Each path is a new rotation, seen through one point. The rows after it are directions, each followed by how far the rotation turns it, in degrees each step (0 if it stays put).
Each turn is a multiple of 5 degrees from 10 to 175, or 0.
Each row of a path follows its step; steps can be skipped.
Path 1:
step 2: [-0.60  1.23  1.01  1.87  0.78 -0.85  3.36 -1.54  2.85  2.24  2.71  2.18
  0.57 -3.77  0.17  1.96 -0.16  2.78 -1.74  3.12 -3.36 -1.32 -0.46 -1.04
  0.60 -1.56  1.11 -2.25  0.26  3.57  1.97  0.19  1.88 -0.60 -1.32 -0.68
  0.23  0.58  2.17 -0.86  4.22 -1.00  2.09  2.44  1.36  1.57 -1.13  0.99
 -1.90  2.47 -1.29 -1.53]
step 8: [ 2.20 -1.76  1.77 -1.04 -3.73  0.20 -1.08 -0.35 -1.77  1.49  2.46  0.82
 -2.10 -0.59  1.00  0.56  2.68  3.60 -0.52 -0.69  0.84 -0.90  2.69  0.81
  3.69  1.09 -2.18 -0.92  3.91  1.81  1.56 -1.60 -0.22  3.63  1.17  1.84
  0.36  1.56  1.28  2.23  1.88  0.41 -2.26  1.68  1.22  2.56  0.34 -3.70
 -2.03  1.41 -2.08 -0.84]
step 9: [ 4.45  0.61  0.38 -2.93  0.89  1.35 -1.20 -1.00 -1.83 -1.84  1.44  0.34
  2.25 -1.32 -1.46  0.12 -1.22  0.86  1.96  1.34 -0.22 -1.42  1.18 -1.39
 -3.85  2.24 -0.20 -1.58  2.23 -1.10  3.14  2.19  3.48 -2.78 -1.05  1.58
 -0.66 -2.10  2.26  0.05 -1.10  1.66  0.17  1.23 -3.00  2.85  0.89 -3.73
 -1.59 -0.17 -3.07  0.11]
step 19: [ 0.86  4.09  0.09 -0.79  1.76 -2.09 -0.85  2.54 -2.06  0.19  2.79  3.27
  1.07 -0.66  0.82 -0.04 -2.26 -1.11  1.80 -0.64 -1.28 -1.92  3.14  0.25
 -0.68 -1.37  4.41  1.78 -1.91  4.22  1.08 -0.33  1.87  2.46  0.74  0.80
 -0.18 -1.89 -0.36 -0.64  1.62  1.21  0.42  2.94  2.05  2.87 -1.11 -1.35
  1.92  1.63 -3.21 -1.91]
step 28: [ 1.89  2.76 -2.84 -2.55 -0.46  2.40  0.83 -3.92 -0.80 -0.19  0.14  1.74
 -3.16 -2.37  2.24  0.56  0.38 -0.45 -0.84  1.06  1.99 -0.51  2.24 -0.10
 -0.61  2.38 -3.45 -2.14  1.11  2.47  2.23  3.24  1.90 -1.89  0.04 -1.28
 -0.08  0.81  0.07  2.29 -0.77 -0.25  1.01 -1.62 -1.39  1.33 -2.85 -0.64
  1.31  0.60 -4.82 -2.34]
step 29: [-1.71  0.86  0.52  0.53 -0.49  1.19  0.74 -0.89 -2.99 -0.56  5.55  2.05
  1.60  1.41  1.07  3.89  2.45  4.98 -1.72 -0.94 -1.83 -2.00  0.13 -2.14
 -0.06  1.12 -1.11  0.28 -0.78  1.25  2.05  0.34  0.15 -2.61 -0.41 -0.88
 -1.75  1.59 -0.48  0.47  0.43  1.39  2.53  2.60  3.16  1.30 -0.58 -1.50
 -4.02 -1.55 -1.59 -0.51]
step 36: [ 3.08  3.93 -1.19 -0.82 -0.21  2.30  1.40 -2.67 -2.15  1.94  0.38  1.99
 -1.34  2.43  3.96 -0.13 -0.89  1.07 -0.26  1.57 -0.19 -1.71  0.60  1.31
 -5.56  1.60  1.87 -1.92  1.40  0.50 -1.91 -0.41  2.42 -0.13  0.14  1.71
 -1.88 -2.19 -0.12  0.42  2.42  0.95 -3.89  1.34 -1.75  3.39  0.82  0.52
 -0.27  2.27 -1.01 -0.60]
step 41: [ 1.43 -0.14 -0.38 -1.32 -0.21  1.63  0.92 -4.05 -1.28  1.72  2.31  0.00
 -2.49 -0.29 -1.08 -0.68  1.75  2.80  1.02  0.24 -1.25  1.63  1.28  1.53
  1.37  1.16  0.75 -2.21 -1.84  1.08  0.44  2.93  0.73  0.28 -1.97  2.67
 -1.05 -0.72 -0.06  1.52  3.80 -0.45 -0.21  0.25 -0.68  6.28 -3.31  0.91
 -3.75  1.21 -1.07 -2.35]
Directions:
[-0.49  0.37  0.16 -0.70 -0.60  0.53  1.02 -1.16  1.35 -0.02 -0.10 -0.69
 -0.05  0.16 -0.17 -0.74 -0.73 -0.51 -0.10 -0.11  0.72 -0.87  0.38  0.26
 -0.58  0.27 -0.09 -0.04 -0.18 -0.95  0.18 -0.68  0.12  0.12  1.07 -0.10
 -0.80  0.06 -0.17 -0.03 -0.17  0.24 -0.28 -0.53  0.14 -0.16  0.56 -0.26
  0.31  0.12 -0.76 -0.79]	175
[-0.25  0.78  0.07  0.68 -0.76 -0.12 -0.86  0.46 -0.22 -0.67  0.36 -0.03
  0.00  0.34 -0.60 -0.96  0.22 -0.08  0.15 -0.20 -0.87 -0.04  0.63  0.47
  0.04 -0.29  0.98  0.55 -0.23  0.22 -0.66  0.22 -0.33 -0.38  0.87 -0.47
  0.13 -0.99  0.92  0.70 -0.16 -0.59 -0.34 -0.63  0.56 -0.47  0.45  0.65
  0.90 -0.65 -0.12 -0.12]	55
[-1.39 -0.61  0.04  0.50  0.20 -1.18  0.92  0.01  0.03 -0.23  0.63 -0.35
 -0.27 -0.40  0.40 -0.11 -0.56 -0.01  0.22  0.28  0.49  0.14 -0.04  0.58
  0.29 -0.62 -0.85  0.69 -0.91 -0.09 -0.02  0.52 -0.84 -1.25 -0.24 -0.23
 -0.46 -0.77  0.05  0.03 -0.33 -0.30 -0.52  0.56 -0.26  0.89 -0.36  0.47
 -0.42 -0.03 -0.11 -0.09]	40
[-0.71 -0.07  0.55  0.21 -0.24  0.64  0.94  0.16  0.06 -0.64 -0.53 -0.41
  0.41  0.42 -0.06  0.34  0.22  0.15 -0.43 -1.44 -0.24  0.42  0.61 -0.19
 -0.88 -0.52  0.30 -0.27 -0.20  0.31  1.18  0.20  0.09 -0.20 -0.56 -0.64
  0.36 -0.07  0.34  0.33 -0.87  0.02  1.07  0.11 -0.53 -0.01  0.87 -0.15
 -0.67 -0.50  0.93 -0.16]	130
[ 0.02  0.34 -0.48  0.14  0.61  0.20  0.16  0.15  0.07 -0.19  0.16 -0.06
 -0.88 -1.07 -0.91 -0.33  0.21  0.73 -0.85 -0.20  0.72 -0.37  0.07  0.34
  0.25 -0.10 -0.19  0.22 -1.19  1.40 -0.61 -0.24 -0.72  0.27  0.45  0.75
  0.59  0.47 -0.40  0.38  0.40  0.36  0.78 -0.24  0.13 -0.43  0.77 -0.22
 -0.93 -0.25 -0.40 -0.21]	120
